The rows below fall into families. The same turns and mirrors carry the whole set onto itself and the rows of a family onto each other. For each named row, which other rows are in its family? Write them in the order they are listed.
These 16 rows form 4 families of 4 rows each.
J_607: [-1  2  2  1 -1 13  0  2  7  1  0 -9 -1 -8 -3 -3  7  1  9  6  9  1 18 -1
 -2  2]
J_239: [  5   0  13  -4  -4  11   5   7 -12   0  21   0  -6   0   5   9   2   5
   4   2   0  11   4   8   5  10]
J_479: [ 12  -3  -5  -6  -4   5   4  -6   7 -11  -3  11   4  -3 -12 -13 -11   0
   8   2   6  -3   2   5  -4   5]
J_470: [ -3  -4 -11  -1  -2   3  16   3  -3  -9   4   0 -11  -5  -2  -3  -4  -7
  11   8  -4   2  -1   5   4  17]
J_424: [13  2  6 -7 -9  9  8  7 -7 -5 27  7 -2 -3  0  9 -2  0  3 -7  1  9 -1 10
 13 14]
J_250: [19  2 12 -9 -8 11  0  1 -3 -5 21 12  6 -1 -5  3 -5  4  1 -9  7  7  2  9
  7  6]
J_758: [12  0 18 -7 -4 13 -3  2 -7  0 15  4  3  2 -1  3 -1  9  3  0  6  9  7  7
 -1  2]
J_934: [ -4   3  -9   2  -5  10  12   8   5  -3  12  -9  -9 -13   0   4   9  -8
  10   3   3   2  11   1  11  14]
J_231: [21  8  3 -1 -5 -1 -9 -9  2  2 -4  0  3 -1 -9  2 -5  3 -3 -5 10 -4  2  6
 15  1]
J_42: [ 13   4  -2  -4  -7  11  -1  -2  16  -6   4   3  10 -10 -12  -7   0  -2
   6  -6  14  -3  15   1   3   2]
J_675: [ 10  -2 -14  -5  -7   2  14  -1   5 -15   7  11  -2  -7 -10  -7 -10  -8
   8  -2   0  -2  -4   7   7  16]
J_205: [ 10   5 -13  -3 -11   8  10   3  13 -10  15   3   2 -15  -9   1   2 -11
   6 -10   8  -2   8   4  15  14]
J_100: [  9   6   5   3   0   0  -7  -5  -5   7  -6 -11  -7   0  -1   5   1   5
   0   5   6  -1   5   4  12   3]
J_418: [20  9 -7  0 -8 -3  1 -4  1 -2  6  0 -4 -5 -7  8 -4 -4 -2 -9  5 -3 -4  9
 26 12]
J_514: [  8   8  -4   4  -3  -3   2   0  -7   4   3 -10 -13  -3   1  11   2  -3
   0   1   1   1  -1   7  23  13]
J_200: [ -1  -5  -2  -2   1   6   6  -2  -1  -5  -5   0  -5  -1  -4 -10  -5   1
  11  12   1   0   5   2  -7   6]

Same family as J_231: J_100, J_418, J_514
Same family as J_205: J_607, J_934, J_42
Same family as J_424: J_239, J_250, J_758

The rows below fall into families. The same turns and mirrors carry the whole set onto itself and the rows of a family onto each other. For each named row, which other rows are in its family? Write them in the order they are listed.
These 15 rows form 5 families of 3 rows each.
J_398: [-19   4 -11  -6   8  -5   5  -6   9]
J_943: [-1 10  0  1 11  0 -1 10 -5]
J_855: [-13  -3  -9   1  14   2   0 -10   8]
J_689: [-15  15  -2   2   1 -13   5   3   0]
J_792: [ -8  -4 -10  -6  -1   2   1 -11   8]
J_823: [-19   6  -6  -3   2  -5  11  -9   9]
J_939: [-10  18  -2   5   2 -10  -1   6  -4]
J_950: [-9 -1 -7 -7 15  3  4  1  5]
J_146: [ -9  14   3   6  -5  -1  10 -10   0]
J_886: [ -8   5  -8  -3   2 -11  -6   7   1]
J_154: [ 2  9  0  5 -8  2 -2 -5 -4]
J_233: [ 1  4  1  1  7 12  5 -6 -1]
J_104: [-8  9 -4  8 13 -8 -7  6 -1]
J_720: [ -6  11   0   6  -3   6   7 -15   1]
J_40: [ -1   8   1  13   5   7  -1 -10  -2]

Same family as J_720: J_398, J_939
Same family as J_40: J_855, J_104
Same family as J_146: J_689, J_823
Same family as J_233: J_943, J_950

The rows below fall into families. The same turns and mirrors carry the whole set onto itself and the rows of a family onto each other. For each named row, which other rows are in its family? Write them in the order they are listed.
These 15 rows form 5 families of 3 rows each.
J_59: [12 -5 -1  8  0  5  6 -8 -5  7 11  0  9  6  4]
J_569: [ -3  -4  -8 -12  -1  -3   4  -3   7  10   1   0   5  -8 -14]
J_656: [  7  12  -9   4   6   7   3   1 -12  -1   4   2  -1 -14  -7]
J_692: [ -1   7   3  -5   0 -10  10   5   4   0   2   0  -8  -9  -9]
J_885: [  7 -10  -6   2  -4  -3  -1   5  -3   1  -7  -9  -1   6 -11]
J_390: [  1  -6 -14  -8  -5   2  -4   3   6   9  -3  -1   0  -4   1]
J_693: [ -3  -1   3  -3  -9  -6  -7 -12   6   4   3  -4  -1   1  -3]
J_151: [ -2   3  -4  12   7   0   4 -14 -10   3   2  13  -1   5   2]
J_672: [ -6  11  -2   6   7  -3   4   4  -4   8 -11  -6   1  -8  -6]
J_460: [  3   5 -10   0   2   8   5 -15  -5   6  13  -4   1  10 -10]
J_37: [ -4  11  -3   1  11  -4  16  -3 -11   2   5  -2   1   6   6]
J_780: [  5   4  -6   3  16   9   3   2   2   2  -1   4 -13  -2  -3]
J_928: [  6  -7  -3   4  14  -3   0 -12   3  -2  10   3   8   4   5]
J_8: [  4   2  -2  -3  12   0   7   0 -20  -2  -4   0   2  -7  -6]
J_327: [ -3  -3 -13   1  -3 -15   3  -7   3  -5   6   3   2   8   0]

Same family as J_780: J_885, J_460
Same family as J_327: J_692, J_37
Same family as J_8: J_569, J_928

The rows below fall into families. The same turns and mirrors carry the whole set onto itself and the rows of a family onto each other. For each named row, which other rows are in its family? Write them in the order they are listed.
These 32 rows form 4 families of 8 rows each.
J_337: [ -2  12  -6   1   0  -5  -9  -7   1 -15   2   0   7   1   7   8   6]
J_895: [  3   1   7  -4   4   1  -2  -6 -12  -2   1 -10   3  -4   6   3   7]
J_815: [  9   0 -12  -4   3   9  -5  -7   3   7   9  -6   5  -4  -1  -1   0]
J_278: [  9  -5 -13   3  -6   8   3   0   0  10   0  -3   4  -4 -13   1  -9]
J_561: [  6  -1   5   4   8   5   0   1  -9  -4   2   6 -13   2   6  13   3]
J_360: [  2  -8 -15   2   0   8  -3 -10   7  -6  -1  -6  -1  -2 -11   3  -2]
J_850: [  2   5   3  -2   2   0  -7  -6  -5 -17   2   1  -4  -1  10  10   7]
J_297: [ 8 15 -3  3  2 -1 -2  6 -8  8  7  6  6  2  8  8 -1]
J_49: [ -9  -3  -6   9  -1  -4   1  -6  -2 -12 -11  -4   1   3 -10   9   0]
J_155: [ 10   7  -5  -2  -7   2  -9  -6   5 -11   2   3   6   5  17   5  -1]
J_27: [ -4  -7   4   2  -2  -1   2  -7 -10 -11 -10  -9  -2  -3  -5   6   2]
J_801: [  8   0 -18   6 -11   5  -1   0   7  -7  -1   7  -2  -3 -11   7 -11]
J_234: [  2  14  -4   2 -12  -9  -1   1  -7  -2  -4  -2  16  -3  -1   4  -4]
J_171: [ 12  11   4   1  -5   0  -1   7 -11  -2   4   9  -3  -2   9  11  -3]
J_452: [  1  -1  -3  11   1   0   7   6 -11  11  -6   2   0   4  -9   9  -7]
J_93: [  7  -9  -5  10   1   9   0  -3   3  -6  -5   8 -11  11   4  12  -5]
J_99: [  5 -13  -2   9  -6   7   6  -2  -5   6 -11  -2  -1   7  -5   5 -10]
J_383: [  8   5 -17  -1  -2   7  -9  -7  11 -10   8   3   0  -2   1   6  -1]
J_308: [ 8 -9  0  1  5  9 -1 -8 -4  9  0 -6  3  7  8  1  0]
J_368: [  6  -1   6   5  -8  -1   7   6 -16   4  -8   0  -1  -3  -5   7  -7]
J_153: [  0  10  -9  11  -7  -5  -1   4   0 -14  -4  11  -2   4  -2  15  -5]
J_589: [  8   2  -7   6 -18   0  -2  -1   4 -14  -9   8   3   5   4   9 -11]
J_458: [ -1   2   0   2   8   0   0  -5 -10  10   1 -10   9   1   0   2   4]
J_325: [  0  -9  -6   5  -6   3  -4 -12   5 -16 -10  -4   0   7   1   6  -2]
J_43: [  2   5   4   0 -15  -6   1  -1 -12 -10  -8  -5   7  -7  -1   4  -3]
J_903: [ 15   8 -14   0  -8   7  -3   3   4   5   8   6   4  -4  -1   4  -9]
J_690: [-2 -2 -5 10 13  4  0 -2 -3 -2  0  4 -9  8 -1 14  3]
J_691: [16  3 -1  2 -7  6  1  4 -5 12  1  5  5  5 11  4 -9]
J_570: [ 10  -4 -15   5   4  12  -1  -2   5   4   7   6  -8   1  -6   8  -5]
J_632: [  9   3  -2  -2 -14   0  -2  -5  -3   1  -5  -7  16   0   8  -2  -6]
J_275: [  5   4   1   8 -10  -2   3   7  -9 -12  -7  10  -8  -1  -2  14  -7]
J_134: [  7   4 -15  -3 -12   2  -4  -6   5  -4   1  -5  11  -7  -7  -1  -6]

Same family as J_278: J_815, J_360, J_801, J_383, J_903, J_570, J_134
Same family as J_458: J_337, J_297, J_49, J_234, J_452, J_153, J_690
Same family as J_691: J_155, J_93, J_99, J_308, J_589, J_325, J_632

The rows below fall into families. The same turns and mirrors carry the whole set onto itself and the rows of a family onto each other. For each named row, which other rows are in its family? Write them in the order they are listed.
These 18 rows form 3 families of 6 rows each.
J_347: [  7  -7   6   6  -8   4  -4   2   2  -2   7   7  -2   1   2  -3  16  -3
  -7  11 -13  17]
J_937: [ 17   7  10   6  -7 -14  -5   1  11   1  -6   7 -16 -12   0  -5  17   2
  -1  -6  -4  10]
J_705: [ 16   0  11   4 -18   0  -9  -7   1  -5  -2   6   4   3  -1  -3   9   5
  -3   2  -2  12]
J_382: [  1   6  15  -6 -10  -4   1   5  -4   3   6 -10  -4  -9   4  -4  15  -7
 -14  -8  -3  -4]
J_658: [ 14   8  -4  -1  -6  -1   6   2   0  -3   1   5   2 -13  -6  -7  10  -5
   6  -3   3   4]
J_335: [  9  -6  -2 -13  -5  -1  11   6   5   6  14  -2  -1  -9   6   5   7   0
 -13  -4 -13  -2]
J_47: [  0   3   3  -7   1  -8  -2  10   2   1   2   5 -17  -7  16  -1  12  11
   2   3  -4   6]
J_402: [ 25   4  -1  -3 -12  -8  -2   6   0 -12   2  -8   5 -16  11  -3  11  -1
  -4   6 -10   3]
J_504: [ 16  -2   7  -3  -2 -12   5   2  -1   1  10  -3 -18   0   5  -1  11  -1
 -14   1 -27   9]
J_567: [  6  -5   7  -5 -14 -12   4   3   1   7   7   2  -8   8   1   4   2  -2
 -19  -6 -16   1]
J_769: [  1   2  11 -11 -18  -7   5   4   7   2  -3   5 -15   1   6  -2   8   3
 -14  -5   3  -6]
J_979: [ 19  -3   3  -1 -11  -5   5  -5  -2 -19   0   2   2   0   9  -4  -2   0
  -2   2 -15  13]
J_618: [ 24   6   6   0 -11   6  -3   0   1   1  10   3   7  -9   6  -9   5  -5
 -12  -6  -5  16]
J_254: [  3   0   4 -12 -13 -12   2  13  -6   0   6   5 -15   0  19   0   0   3
  -5  -3 -13  -2]
J_750: [  2  -3  12  -2 -11  -3   6  -3  15   1   2  -2 -17   0   4  -7  11  -5
 -17   0   3  13]
J_822: [ 18   5  -1  -6   0  -7   9   3   4 -15  -2   5 -13  -6  16 -10   3   2
  -9   5 -11  16]
J_342: [ 12   9  -4 -12 -11 -13   2  11  -1   9  12  -6 -12  -6  11  -6   1  -3
  -9  -1   3   2]
J_585: [ 25   7   6  -3 -14  -7   0  -4   1  -8  -4  10 -10  -8   5  -6   5   6
   9  -6  -5   6]

Same family as J_504: J_347, J_937, J_47, J_750, J_822
Same family as J_567: J_705, J_769, J_979, J_254, J_585
Same family as J_382: J_658, J_335, J_402, J_618, J_342

The rows below fall into families. The same turns and mirrors carry the whole set onto itself and the rows of a family onto each other. For each named row, which other rows are in its family? Write them in the order they are listed.
These 36 rows form 9 families of 4 rows each.
J_775: [-10   3  10   1   6  13  15  -1  -7  -5]
J_625: [-12   2  11   1   5  10  15  -5  -3 -10]
J_956: [ -4  -6   1   8  -5  -9   7  -1  -1 -16]
J_871: [ 9 -7 18  4 -5 -4  2 -3  0  2]
J_516: [-10   0  12   5   2  -2   2  14   0   7]
J_348: [-15   1  10   7   3   0   3  12   4   3]
J_550: [12 -6 13 -1  1 -3  6  0 -5  0]
J_437: [  2  -6   1  10  -9  -9   7   1   0 -10]
J_540: [10 -5 17 -2  2  1  4 -1  0  3]
J_731: [ 9 -5 20  3 -3  1  6  1  1  6]
J_89: [ -5   1   9   7   0  11  19  -7  -3 -11]
J_669: [10 -7 20  1  0 -4  5 -1  1  0]
J_624: [-11   4  17   6  -2   2   4   8   6   7]
J_163: [ -3  -2  -1  10   0 -10   6   1   0 -14]
J_631: [11 -4 17  0  3 -1  3 -3 -1  1]
J_714: [ -3  -2  -2   8  -1  -7  12   3  -4 -15]
J_551: [ -2  -3   2   8  -1  -9  12   1  -3 -18]
J_236: [-16  -1  15   6  -1   0   0   9   2   5]
J_292: [  1   0   2   9  -6  -8  12  -3   2 -16]
J_724: [-12   1  11   7   0  12  14  -7  -3 -10]
J_606: [10 -8 16 -2 -1 -5  2  0 -3 -2]
J_580: [10 -7 17 -2  0 -5  4 -2  0  1]
J_970: [-17   1  11   9  -4   5   5   9   2   4]
J_416: [-13   5   9   4  -1  12  14  -5  -1  -9]
J_33: [-7  3 11  3  8 12 13 -7 -4 -9]
J_738: [-14   1  15   4   2  -2   2  10   4   5]
J_519: [ -3  -4   0   6  -2 -11  10  -1   0 -16]
J_743: [-10   1  14   4   5  11  17  -5  -3 -11]
J_90: [10 -4 15  1 -6 -5  2 -2  2  2]
J_996: [-12   0  17   5   2  -1   3  13   1   5]
J_599: [ -5   1   9   1   6  12  15  -7  -4 -10]
J_414: [-13   2  11   1   4  12  13  -3  -6  -9]
J_96: [-13   1  18  10  -1   2   4   8   4   6]
J_238: [ -1  -4  -2   9  -2 -11   7   3   2 -12]
J_573: [-14   2  12   8   4  -2   0  10   3   4]
J_888: [  0  -4   3  12  -5  -8  11  -3   0 -15]

Same family as J_33: J_163, J_631, J_573
Same family as J_416: J_624, J_292, J_90
Same family as J_599: J_348, J_540, J_238
Same family as J_669: J_956, J_236, J_743
Same family as J_888: J_871, J_724, J_96
Same family as J_731: J_437, J_89, J_970
Same family as J_738: J_625, J_580, J_519

